[[ -9   8 -28]
 [-25  -8   7]
 [ 10  -6  13]
 [  3 -51 -54]]
->
[-9 -8 13]

[[ 22 -52  54]
 [-60 -54  52]
 [-22   1 -38]
 [-43 -28 -20]]
->
[ 22 -54 -38]

[[ 55   1 -15]
 [-33   1 -11]
 [-30   5 -12]
 [ 53  -3 -15]
 [ 53   0 -15]]
->
[ 55   1 -12]

[[  7 -33  20 -56   1]
 [ 22  15  -5  28  29]]
->
[ 7 15]

[[ 41  11  -5  49]
 [-13  23  -7  22]
 [ 17  10 -33  -2]]
->
[ 41  23 -33]

[[ 14   3]
 [-26  26]
 [-54  43]]
->
[14 26]

[[-28 -19]
 [ 47  49]
 [ 13  17]]
->
[-28  49]

[[ 57  -7  37]
 [  4  34 -19]
 [-12   8  12]
 [-32  29  -8]
 [-33  22   6]]
->
[57 34 12]
---
[[ -9  42  21 -35  66]
 [  8  13  26 -13  20]]
->
[[ 42  21 -35  66  -9]
 [ 13  26 -13  20   8]]

[[-10 -10 -11  44 -12  11  -9 -12  22  17 -20  -8  41  -9 -10]
 [-53 -46 -43 -13 -48  61 -50 -49  18  54 -41 -51 -49 -48 -50]
 [-26 -19 -17  -8 -22  44 -23 -23  26  40 -21 -24 -38 -21 -23]
 [ 13   6   6 -31  11 -32   8  12 -48 -36  23   8  -6   6  10]]
->
[[-10 -11  44 -12  11  -9 -12  22  17 -20  -8  41  -9 -10 -10]
 [-46 -43 -13 -48  61 -50 -49  18  54 -41 -51 -49 -48 -50 -53]
 [-19 -17  -8 -22  44 -23 -23  26  40 -21 -24 -38 -21 -23 -26]
 [  6   6 -31  11 -32   8  12 -48 -36  23   8  -6   6  10  13]]

[[ 14  27]
 [ 33  -3]
 [ -1  19]
 [ 41 -22]
 [ 35  -5]
 [ 56 -27]
 [ 19  26]
 [ -5  -5]
 [ 31 -29]
 [ 32 -18]
 [-16  21]]
->
[[ 27  14]
 [ -3  33]
 [ 19  -1]
 [-22  41]
 [ -5  35]
 [-27  56]
 [ 26  19]
 [ -5  -5]
 [-29  31]
 [-18  32]
 [ 21 -16]]

[[ -9 -22  -6 -11  35  -4]
 [ -8   1 -49 -27  17  11]]
->
[[-22  -6 -11  35  -4  -9]
 [  1 -49 -27  17  11  -8]]

[[-47 -41 -16]
 [ 20  31  -4]
 [-67 -50 -33]
 [ 26  30 -35]
 [-14 -20   5]
 [-20 -23   7]
 [ 28  40 -40]
 [ 67  67 -30]
 [ 38  47 -37]
 [ 21  24  -8]
 [-63 -47 -37]]
->
[[-41 -16 -47]
 [ 31  -4  20]
 [-50 -33 -67]
 [ 30 -35  26]
 [-20   5 -14]
 [-23   7 -20]
 [ 40 -40  28]
 [ 67 -30  67]
 [ 47 -37  38]
 [ 24  -8  21]
 [-47 -37 -63]]

[[-12  -7  33 -61  27  13  13  33  -3  53  43  15 -23  -6]
 [  1  -5  -4 -19  28  25   9   9  29  35  22  -2   6  17]
 [ -6   0  26 -54  19  27  -8  28  -6  34  42  10 -10  -6]
 [  1   0  -2 -17  37  26  15   9  29  36  29  -3  12  17]]
->
[[ -7  33 -61  27  13  13  33  -3  53  43  15 -23  -6 -12]
 [ -5  -4 -19  28  25   9   9  29  35  22  -2   6  17   1]
 [  0  26 -54  19  27  -8  28  -6  34  42  10 -10  -6  -6]
 [  0  -2 -17  37  26  15   9  29  36  29  -3  12  17   1]]

[[ 21  24  -2  17  23  25  -2   0]
 [ 10  18   0  10  29  14 -19   4]
 [  3 -10  -9 -15 -37 -20  12   2]
 [-29 -40   2 -25 -49 -36  20  -4]
 [-58 -47  21 -17  -2 -29  -7  -6]]
->
[[ 24  -2  17  23  25  -2   0  21]
 [ 18   0  10  29  14 -19   4  10]
 [-10  -9 -15 -37 -20  12   2   3]
 [-40   2 -25 -49 -36  20  -4 -29]
 [-47  21 -17  -2 -29  -7  -6 -58]]

[[ 57  45]
 [ 27 -21]
 [ 58  47]
 [ 58  47]
 [ 46  44]
 [ 55  43]
 [-28  21]
 [ 55  44]
 [ 25 -23]
 [ 43  44]]
->
[[ 45  57]
 [-21  27]
 [ 47  58]
 [ 47  58]
 [ 44  46]
 [ 43  55]
 [ 21 -28]
 [ 44  55]
 [-23  25]
 [ 44  43]]

[[ 65 -60 -65 -49  60 -65  63  60  62 -58  42  63  60  -8]
 [ 57 -57 -62 -50  61 -59  62  61  62 -52  60  60  63  -7]]
->
[[-60 -65 -49  60 -65  63  60  62 -58  42  63  60  -8  65]
 [-57 -62 -50  61 -59  62  61  62 -52  60  60  63  -7  57]]
---
[[-53 -55]
 [ 56 -57]
 [-67 -55]
 [-63  46]
 [-44  48]
 [ 30 -40]]
->
[[ 56 -57]
 [ 30 -40]
 [-44  48]
 [-53 -55]
 [-63  46]
 [-67 -55]]

[[-11  28  37 -14 -22  57  47  26  41 -39 -11  -7  21]
 [  4  15  23 -23 -15  58  30 -16  20   1 -21  22  25]]
->
[[  4  15  23 -23 -15  58  30 -16  20   1 -21  22  25]
 [-11  28  37 -14 -22  57  47  26  41 -39 -11  -7  21]]

[[-49 -24  14  45  51  30]
 [  8 -35 -25  21  35  -3]
 [ 50   1 -50 -34  26  52]
 [ 14  -7 -23 -16   6  21]]
->
[[ 50   1 -50 -34  26  52]
 [ 14  -7 -23 -16   6  21]
 [  8 -35 -25  21  35  -3]
 [-49 -24  14  45  51  30]]

[[ 38  -9   6 -13  10  -2 -29]
 [-28  -5  15 -48  15  -2 -11]
 [  3   6  -3  -7   6  -7 -24]
 [-35   9   1  12  12  -3   0]
 [ -8   6  -1 -28  13  -4   6]]
->
[[ 38  -9   6 -13  10  -2 -29]
 [  3   6  -3  -7   6  -7 -24]
 [ -8   6  -1 -28  13  -4   6]
 [-28  -5  15 -48  15  -2 -11]
 [-35   9   1  12  12  -3   0]]

[[-22 -30  12  13 -58 -37  -1 -43  13  17]
 [ 31  27  -4  -4  60  50   0  56 -11 -23]
 [ -3  33 -68   7  19  32  27  23   9 -11]
 [-29   8 -39 -15 -16 -32  11 -36   2  16]
 [-13  24 -30 -32  23 -19   3 -15 -13   8]
 [-17   5 -44  14 -24   0  20 -11  17   4]
 [-35 -21  -6  -1 -56 -53   2 -59  10  24]
 [ 23 -18  24  40 -12  40   1  36  16 -16]
 [  6   1 -39  49 -23  48  27  32  29 -15]]
->
[[ 31  27  -4  -4  60  50   0  56 -11 -23]
 [ 23 -18  24  40 -12  40   1  36  16 -16]
 [  6   1 -39  49 -23  48  27  32  29 -15]
 [ -3  33 -68   7  19  32  27  23   9 -11]
 [-13  24 -30 -32  23 -19   3 -15 -13   8]
 [-17   5 -44  14 -24   0  20 -11  17   4]
 [-22 -30  12  13 -58 -37  -1 -43  13  17]
 [-29   8 -39 -15 -16 -32  11 -36   2  16]
 [-35 -21  -6  -1 -56 -53   2 -59  10  24]]

[[ 3 15  9 56 35 23 14 21  2 19]
 [ 5 11 14 55 28 30 12 19  4 15]
 [ 2  6  6 27 60 39 31  7  1  4]]
->
[[ 5 11 14 55 28 30 12 19  4 15]
 [ 3 15  9 56 35 23 14 21  2 19]
 [ 2  6  6 27 60 39 31  7  1  4]]
---
[[ 15 -28  14 -68   6]
 [ 27  51  28  27 -37]
 [-38 -13 -38  42  27]
 [-12  14  -6  15   1]
 [-31  12 -29  67  10]]
->
[[ 27  51  28  27 -37]
 [-12  14  -6  15   1]
 [-31  12 -29  67  10]
 [-38 -13 -38  42  27]
 [ 15 -28  14 -68   6]]

[[ 30  20   2]
 [ 21 -26  27]
 [-34   8 -21]
 [-47 -10 -17]
 [ 37  11  11]
 [ 25  53 -18]
 [ 12  37 -17]
 [ 39  24   6]]
->
[[ 25  53 -18]
 [ 12  37 -17]
 [ 39  24   6]
 [ 30  20   2]
 [ 37  11  11]
 [-34   8 -21]
 [-47 -10 -17]
 [ 21 -26  27]]

[[-29 -22 -24  18  47  38 -18 -19 -13  35 -15 -33  22]
 [ 36  50  -8   6 -36 -29  43 -27 -32 -18  49 -17 -25]]
->
[[ 36  50  -8   6 -36 -29  43 -27 -32 -18  49 -17 -25]
 [-29 -22 -24  18  47  38 -18 -19 -13  35 -15 -33  22]]

[[-29 -24  56]
 [-32 -41  31]
 [ -8  19 -50]]
->
[[ -8  19 -50]
 [-29 -24  56]
 [-32 -41  31]]

[[-24 -59  -7 -10 -29  -2]
 [ -7 -28   9 -19 -58   0]]
->
[[ -7 -28   9 -19 -58   0]
 [-24 -59  -7 -10 -29  -2]]

[[  0   0  25 -10 -16]
 [  1  12 -20  -4  11]
 [  2   7   9  -9  -5]
 [  5  23 -15 -20   8]
 [ -2  -9  20   3 -12]
 [  0  -2  -3   4   1]
 [  2   9  63 -39 -42]
 [ 12  60 -35 -50  18]
 [ -2 -10 -10  15   7]]
->
[[ 12  60 -35 -50  18]
 [  5  23 -15 -20   8]
 [  1  12 -20  -4  11]
 [  2   9  63 -39 -42]
 [  2   7   9  -9  -5]
 [  0   0  25 -10 -16]
 [  0  -2  -3   4   1]
 [ -2  -9  20   3 -12]
 [ -2 -10 -10  15   7]]
